The rows below fall into families. The same turns and mirrors carry the whole set onto itself and the rows of a family onto each other. For each named row, which other rows are in its family? Write them in the order they are listed.
These 40 rows form 5 families of 8 rows each.
z_343: [ 17.8 -16.2  -2.1   5.7 -17.0 -48.5  18.1  11.0]
z_790: [ -5.9  -0.8 -34.2  12.7  22.2  -7.7 -52.8 -13.6]
z_48: [ 10.4  10.2 -23.6 -22.7   1.6  12.8  22.8  36.9]
z_183: [ 18.0   0.8  17.7 -10.0  -4.3 -12.2  21.9  38.3]
z_761: [  0.1  15.5  -7.5  -8.3  26.3  26.0 -19.4  27.7]
z_916: [ 24.4 -20.9  11.6   2.8 -18.7 -44.4 -11.9 -11.3]
z_194: [ 13.0 -18.2  -1.2   9.7  -1.3 -29.7 -41.9 -22.2]
z_677: [ 17.0 -21.8 -33.1  -4.5 -12.9 -27.4 -35.3 -27.8]
z_749: [ 27.6 -19.3 -29.5  18.4  -2.7 -29.1 -12.4 -35.5]
z_928: [ -9.1  13.2 -35.0   4.4  34.7  13.8 -34.8  12.3]
z_57: [ 24.9 -25.9 -17.4  -7.2 -27.3 -40.8  -5.6 -16.3]
z_605: [ 34.8 -10.1  -9.5   8.4  -8.0 -27.1  40.5   5.4]
z_257: [ 27.5 -18.4  -0.5   9.8 -17.6 -46.6 -11.1 -14.2]
z_335: [ 7.0 17.6 -4.1 -7.9 11.9  9.7 21.0 40.7]
z_156: [  3.3  -2.2 -25.3  10.9  17.4  -3.0 -49.8 -21.3]
z_905: [ 11.0  -2.4   0.1  -2.2  -3.3 -28.2  30.4  34.8]
z_783: [ 1.0 12.2 -9.9 -7.4 13.4 -0.5 23.6 47.6]
z_164: [  4.2  -8.3 -40.9  -7.1   7.4   0.1 -45.1 -19.9]
z_172: [ 15.9 -20.2 -10.5  14.4 -12.3 -54.7 -13.2 -12.3]
z_598: [  0.9  14.9 -36.1 -20.2  14.4  28.6  -4.1  24.6]
z_731: [  8.6   5.2 -45.2  12.4  30.3  19.2 -25.3 -16.6]
z_815: [ 26.0 -11.9   6.7   2.3 -20.7 -40.2  21.3  11.1]
z_113: [ 18.9   2.3   6.6  -5.6  -7.2 -14.3  35.4  33.1]
z_98: [ 16.1 -17.5 -13.1  13.4  -2.0 -31.5 -37.8 -28.7]
z_556: [ 10.5  14.9 -39.9   5.9  31.0  29.6  -0.2   7.4]
z_828: [ 25.7 -15.0  20.1  -4.4 -15.8 -34.3  13.5  17.0]
z_529: [ 16.3  -9.2 -40.8  20.0  15.9  -6.4 -29.7 -34.2]
z_93: [  0.3  21.0 -19.4  -7.0  28.2  29.1 -10.1  29.3]
z_769: [ 26.5   4.8 -16.3   2.6   3.9  -4.8  44.7  23.3]
z_323: [ -0.5   6.6 -13.3  -1.9  28.3  20.2 -44.6   1.3]
z_817: [  8.9  11.8   6.0 -11.4  13.2  13.4  10.6  43.6]
z_922: [ 22.1  -4.5 -11.8 -23.7 -15.3 -14.2  33.2  29.8]
z_14: [ 27.2 -18.2  -9.7 -14.2 -30.4 -35.3  19.9   7.3]
z_530: [  3.1 -10.7 -10.8   7.0  13.9  -5.0 -53.4 -18.0]
z_62: [ 32.8 -17.7 -15.5  16.5 -13.5 -38.5  17.3 -19.4]
z_544: [ -3.9  11.9 -28.3   1.3  30.8  21.8 -40.2   3.2]
z_522: [  0.4   6.6 -44.3 -15.6  16.3  22.4 -35.8   1.7]
z_320: [ 19.6  14.5 -28.4   1.9  21.7  20.7  27.4  23.8]
z_966: [ -8.5  18.4 -26.1  -5.2  28.8  16.4  -3.6  36.9]
z_126: [  5.4 -14.6 -25.5  17.3   3.7 -37.1 -39.7 -23.0]

Same family as z_556: z_749, z_605, z_731, z_529, z_769, z_62, z_320
Same family as z_93: z_257, z_335, z_156, z_815, z_113, z_98, z_544
Same family as z_928: z_343, z_790, z_905, z_783, z_172, z_966, z_126

The rows below fall into families. The same turns and mirrors carry the whole set onto itself and the rows of a family onto each other. For each named row, which other rows are in its family? Write them in the order they are listed.
These 32 rows form 4 families of 8 rows each.
z_545: [ 24.5  -5.9 -28.5 -29.0  -2.3  16.2 -26.0 -18.6  23.3 -42.1 -41.9   2.4]
z_941: [ 28.5 -56.7  -4.3   1.8 -35.8 -27.4 -54.8 -21.4 -12.9 -63.6 -23.3  -2.3]
z_869: [  0.7 -23.1 -14.0 -31.7 -35.1  20.5 -24.0 -14.0  -3.4 -64.4 -42.4   8.1]
z_319: [ -5.9  -2.4 -12.3 -16.0  -9.4  18.0  25.7   0.7 -24.7 -30.2   0.4  -5.5]
z_65: [ -9.0 -69.1  -2.0 -16.2   9.0 -43.1 -44.5 -21.1   3.1 -37.3  14.0 -29.5]
z_649: [ 19.7 -37.5   4.1 -18.8   1.3 -51.7 -55.9 -49.6  15.2 -29.9   1.9 -10.5]
z_635: [ 16.5 -68.6  -1.7  14.1 -35.9 -37.0 -38.8 -17.4 -20.1 -45.1   3.3  -6.5]
z_882: [ 16.2  -5.3   1.6  17.8 -42.9 -22.3  -2.4   5.4 -34.4 -35.8 -25.2  10.3]
z_79: [-16.8   7.1 -20.6 -32.1 -42.3  -3.6  15.1  -3.2 -17.5 -30.6  -0.4  -3.8]
z_329: [  2.7 -20.6 -26.0 -36.1  30.0  -2.5 -24.0 -19.8  34.4 -24.0 -10.5 -18.3]
z_179: [ 10.1 -31.1  -9.2   5.5 -35.5 -61.6 -17.9 -10.6 -25.8 -24.6  27.3 -19.0]
z_418: [ 20.4  -6.5 -15.4   0.3 -64.1 -25.7  -8.9  -7.3 -33.0 -40.6  -4.2   6.9]
z_498: [  2.6   6.1 -15.0 -24.3  -4.3  -1.7 -24.0 -20.8  29.8 -45.9 -51.7  14.1]
z_34: [ 12.1 -33.8  -4.1  -0.6  16.5 -58.3 -50.7 -29.5  27.5 -31.0 -14.6 -12.5]
z_988: [ -8.8 -28.8  -5.2  -4.8  12.1 -18.7  12.3  -3.9 -19.6 -16.9  28.6 -28.7]
z_46: [ 54.9 -29.0 -23.8  -2.3  -9.8 -18.7 -49.7 -24.6  15.9 -46.0 -34.4  -0.1]
z_480: [-29.2 -64.9  -7.3 -16.2   1.4 -31.5 -17.0 -13.7  -2.0 -24.8  24.0 -27.1]
z_141: [-22.7   6.9  -2.3 -11.5 -18.1  -1.8  19.0   9.0 -19.3 -24.8 -14.4   1.4]
z_425: [-14.2 -15.8  -4.0 -52.2  16.6 -21.7 -31.7 -47.3  27.7 -23.3   1.5 -10.7]
z_312: [ 30.8 -11.7  -8.7  15.6 -35.5   1.8   4.0  -3.6 -40.5 -42.3 -11.8   2.1]
z_293: [ 37.3 -17.4  -0.8 -17.8 -28.5 -24.9 -54.1 -48.6   4.6 -46.7 -29.6  12.0]
z_340: [-36.7 -34.5 -15.0 -50.4   7.3   8.4 -15.2 -15.3  15.2 -40.1  -7.2 -18.4]
z_246: [ 30.8 -43.9 -19.6  -9.6  23.0 -36.4 -49.2 -23.7  25.4 -26.0  -1.7 -22.2]
z_316: [ 34.0 -15.4  -7.8   5.8 -13.9 -35.3 -49.3 -27.2  18.7 -50.3 -45.6  12.8]
z_358: [  9.1 -28.4   8.9  25.1 -17.8 -58.0 -14.8   1.7 -31.2 -22.3   4.5  -7.8]
z_406: [-17.5 -11.6 -12.6 -29.6  29.7 -22.5 -24.1 -23.3  39.8 -26.8 -19.9  -9.5]
z_959: [-26.7 -15.5 -13.4 -27.6 -14.5 -36.5   5.7  -8.3 -11.1 -15.1  31.6 -24.3]
z_845: [-39.4 -26.3 -17.3 -38.5 -17.1  19.9   2.6  -6.9  -0.1 -37.2  -6.6  -4.0]
z_214: [-29.9 -18.7   3.8  -3.3   7.2 -36.7   8.4   5.2 -14.9 -10.6  15.4 -19.3]
z_313: [  3.1   4.7  -8.7 -49.2 -15.3   6.6 -29.1 -42.8  18.4 -40.5 -31.5  11.8]
z_504: [  7.7 -33.2 -12.7  -6.2 -55.8  10.6 -19.1  -8.2 -20.6 -58.9 -31.6  15.1]
z_546: [ 30.3 -39.1  -1.4  25.4 -13.1 -36.6  -8.6  -7.5 -36.1 -27.7  18.5 -16.1]

Same family as z_546: z_545, z_319, z_329, z_988, z_46, z_312, z_246
Same family as z_65: z_941, z_869, z_635, z_480, z_340, z_845, z_504
Same family as z_79: z_649, z_179, z_418, z_425, z_293, z_959, z_313

The rows below fall into families. The same turns and mirrors carry the whole set onto itself and the rows of a family onto each other. For each named row, which other rows are in its family? Write them in the order they are listed.
These 40 rows form 10 families of 4 rows each.
z_617: [ 35.6 -22.9 -34.3 -59.1   9.3  26.3 -39.4 -10.7  23.1  17.4  22.4  11.6
   1.6   5.1 -17.1   4.4   7.8  33.5  -1.2]
z_746: [ -5.2   7.1   2.8   4.0 -23.0 -16.1  15.0  35.4 -30.9  13.0  10.1  21.3
  -5.6  38.9 -19.5   2.3  31.4  28.4  35.2]
z_196: [  1.4  -8.8   3.9  13.7 -13.1  16.3  -9.9  -8.3 -10.6 -32.5  53.6  13.3
   9.4 -19.2   7.3  47.4  16.0  31.6 -13.8]
z_584: [  3.0  -1.8  13.3  -3.3 -19.4 -24.7  19.3  12.1 -33.5  20.7   2.6  22.7
 -14.3  28.4 -14.8   8.5  23.4  29.5  29.7]
z_568: [ 27.9 -23.5 -30.4 -61.3   2.4  35.0 -41.9  -0.7  27.3  21.0  16.1   9.0
  -1.4  10.8 -38.4   6.4   8.5  34.3   2.1]
z_122: [-11.8   0.5   7.6   3.5 -14.0 -22.4  18.5  18.3 -25.3  27.6   5.7  20.9
  -7.2  27.9 -16.5   6.8  29.6  17.0  31.6]
z_378: [ -2.2   4.9 -22.1 -36.4  -2.4  14.7  -9.9  58.3 -31.0   6.8  41.6  21.4
 -13.7  -3.5 -40.6 -17.1 -23.1  -2.6 -57.2]
z_360: [ -4.4   7.0   1.8  -3.0  -9.7 -28.1   6.7  22.6 -39.0  18.5  -1.5  24.0
 -22.8  43.2 -13.5   8.7  15.4  26.7  22.5]
z_41: [-14.9 -23.9  -4.9  12.8 -27.3  31.0  -1.9   0.2 -10.2 -31.8  56.0  16.2
  18.1  -8.6  -2.0  46.1  13.1  15.7 -19.8]
z_656: [  7.4  -0.1 -31.4 -41.6   0.9  10.2   6.8  50.8 -22.2  -2.1  32.7  21.7
 -14.8 -24.0 -37.6 -25.8 -13.5 -14.4 -45.9]
z_195: [ -6.6  -2.7 -13.8  13.7 -25.4  30.1  -5.9  -5.9  -5.8 -48.5  54.1  23.0
  10.6 -16.7 -10.3  37.1  16.9  20.9 -27.1]
z_667: [ 29.4 -28.8 -38.3 -56.1  26.3  21.7 -38.5  -1.5  22.6  22.0  25.1  14.8
  -3.9  13.7 -34.6   5.9  24.0  27.2   3.7]
z_840: [  3.1  22.2 -36.3 -41.4   5.9   8.0  -3.7  32.0 -17.5  -7.8  29.6  31.5
 -10.2 -10.4 -41.4 -26.2 -17.4  -1.9 -62.1]
z_373: [ 28.6 -18.7 -28.6 -47.5  20.1  28.1 -48.8  -3.2  19.5  28.4   9.3  11.3
  12.8   8.6 -31.9  11.8   6.7  37.3  -6.3]
z_673: [ -2.8   8.2  25.6  -9.7 -30.5 -27.8  18.7  20.7 -33.7  13.4  17.0  21.5
  -9.6  20.7 -19.9   6.0  37.2  24.8  18.9]
z_208: [ -4.5 -19.2  -1.7  10.7 -31.5  18.0  -8.0  -7.8 -14.8 -44.4  50.9  19.9
   9.8 -19.0  -3.5  44.8  11.1  16.1 -20.1]
z_149: [  4.7  17.9 -28.4 -40.7  -3.8   1.4   0.2  57.3 -31.5   0.1  26.1  19.6
 -20.2  -8.8 -48.6 -14.0 -14.4  -1.8 -54.5]
z_148: [ 29.1 -22.6 -26.8 -53.3  26.4  26.4 -43.0   1.6  17.5  28.9  20.7   8.2
  -5.1  10.7 -29.5   5.7  17.3  46.3  -7.4]
z_818: [-12.8 -10.7   0.6   8.7 -25.5  29.7 -13.4  -3.2 -15.7 -42.1  54.7  22.7
  22.9 -15.6  -5.3  34.1   9.7  19.3 -22.7]
z_123: [ 30.5 -27.6 -16.3 -56.8  23.1  14.8 -41.5  -9.9  25.0  24.7  16.6   5.6
   1.2  14.4 -29.2  12.8  11.7  36.1  -4.9]
z_386: [  5.5  14.6  14.1  -7.6 -20.3 -16.2  13.5  14.4 -25.8  29.9   0.6  26.4
 -11.8  36.9 -13.1   8.8  21.9  23.5  28.3]
z_492: [ 39.1 -12.0 -40.6 -67.6   6.2  31.0 -38.1   2.8  12.4  24.7  10.6  21.7
  -9.3  22.4 -22.2  14.8  17.5  28.2 -12.9]
z_500: [ 11.9  14.9 -34.4 -33.2   0.5  10.4   1.4  63.1 -19.4  -0.3  33.5  20.3
 -15.8  -9.4 -46.1 -15.7 -26.7  -2.5 -42.0]
z_209: [-12.1 -18.8 -10.9   7.0 -36.2  19.2 -15.3  -5.2  -2.3 -47.4  49.9  10.8
  20.5 -11.2   0.8  32.7   6.1  19.8 -11.3]
z_100: [ -9.3 -10.6   8.2  14.5 -19.9  27.5  -4.9  -3.1   7.5 -37.6  48.8  17.6
  15.1  -3.1  -5.9  47.1   4.5  11.7 -19.1]
z_713: [-17.6 -19.8   1.6   2.4 -19.5  26.8  -2.4  -7.7  -3.9 -46.5  47.8  21.6
   6.2 -19.5 -19.2  43.4  13.1  17.5 -22.4]
z_842: [ -2.6   3.3   3.9  -6.0 -20.8 -20.1  12.0  25.0 -35.4  27.3  12.9  28.9
 -19.6  33.5  -3.0   7.2  16.7  26.8  36.8]
z_691: [ -2.3 -23.5  -0.6  -6.6 -22.4  28.1  -4.7 -11.9  -5.0 -55.8  49.6  25.8
  17.1  -8.6  -4.7  34.3  10.0  11.2 -20.3]
z_822: [ 30.9 -20.0 -28.7 -58.5  15.5  32.0 -40.1  -7.9  19.4  25.0  17.1  15.6
   3.1  -3.9 -25.2  15.5  22.0  37.7  -1.5]
z_652: [  8.1  12.7 -23.2 -43.1  -2.8   0.4  -7.6  57.0 -20.8   1.5  49.6  28.0
 -11.6 -14.8 -41.1 -18.8  -8.8 -10.1 -53.8]
z_302: [ -6.5 -16.2  -4.2   5.7 -24.8  19.6   0.6 -18.4  -5.5 -44.6  47.0  22.6
  19.7  -6.3  -5.3  42.3   3.8  24.7 -20.9]
z_88: [  4.4  17.8 -32.5 -36.2   3.5   2.5  -1.3  60.6 -18.1   0.3  32.4  21.9
 -16.6  -2.7 -35.2 -24.3 -10.4  -0.8 -54.9]
z_430: [  2.8   4.5  14.5  -4.4 -10.5 -21.6  23.4  28.2 -32.8  14.9  -7.4  16.9
 -12.2  31.2 -18.4  20.4  18.2  20.8  26.4]
z_951: [  4.0   6.3   9.8  -3.1 -13.5 -25.4  18.3  17.0 -22.6  21.0   8.4  21.1
 -20.4  37.8 -13.5  13.8  35.6  23.3  24.4]
z_115: [  9.5   8.6 -28.3 -36.2  -8.1  -1.8  -5.6  66.2 -36.3 -11.0  45.8  22.2
 -10.5 -11.7 -35.3 -20.3  -5.4  -4.2 -50.8]
z_611: [ 21.2 -28.0 -38.8 -58.8   8.2  21.9 -44.0  -2.3   9.9  35.4  18.8   4.6
  -4.8  12.9 -36.7  19.3   4.5  33.6  -3.3]
z_990: [ 30.7 -19.1 -31.7 -64.4  15.9  27.9 -43.0   0.3  23.7  19.7  22.2  17.4
   9.1  16.0 -31.0  10.8  15.3  35.4  -8.8]
z_287: [ -1.4   7.3   7.0  -1.6 -26.3 -20.1  10.2  25.3 -36.3  12.3  -6.1  27.9
 -17.4  28.9  -4.9   9.9  24.2  16.9  24.7]
z_296: [ 14.9   8.6 -34.1 -35.0 -11.7   2.8   8.7  61.0 -15.8  -2.2  40.2  19.6
 -15.0  -5.0 -40.8 -20.2  -4.2  -8.0 -57.7]
z_748: [ -0.3  19.1 -30.8 -37.3  -9.1  -3.7   6.0  52.3 -25.3   8.7  41.2  21.6
 -23.7 -10.2 -36.1 -19.0 -15.5   2.0 -54.0]

Same family as z_748: z_195, z_386, z_822
Same family as z_842: z_373, z_713, z_296
Same family as z_360: z_123, z_691, z_115
Same family as z_196: z_840, z_673, z_492
Same family as z_667: z_378, z_209, z_430

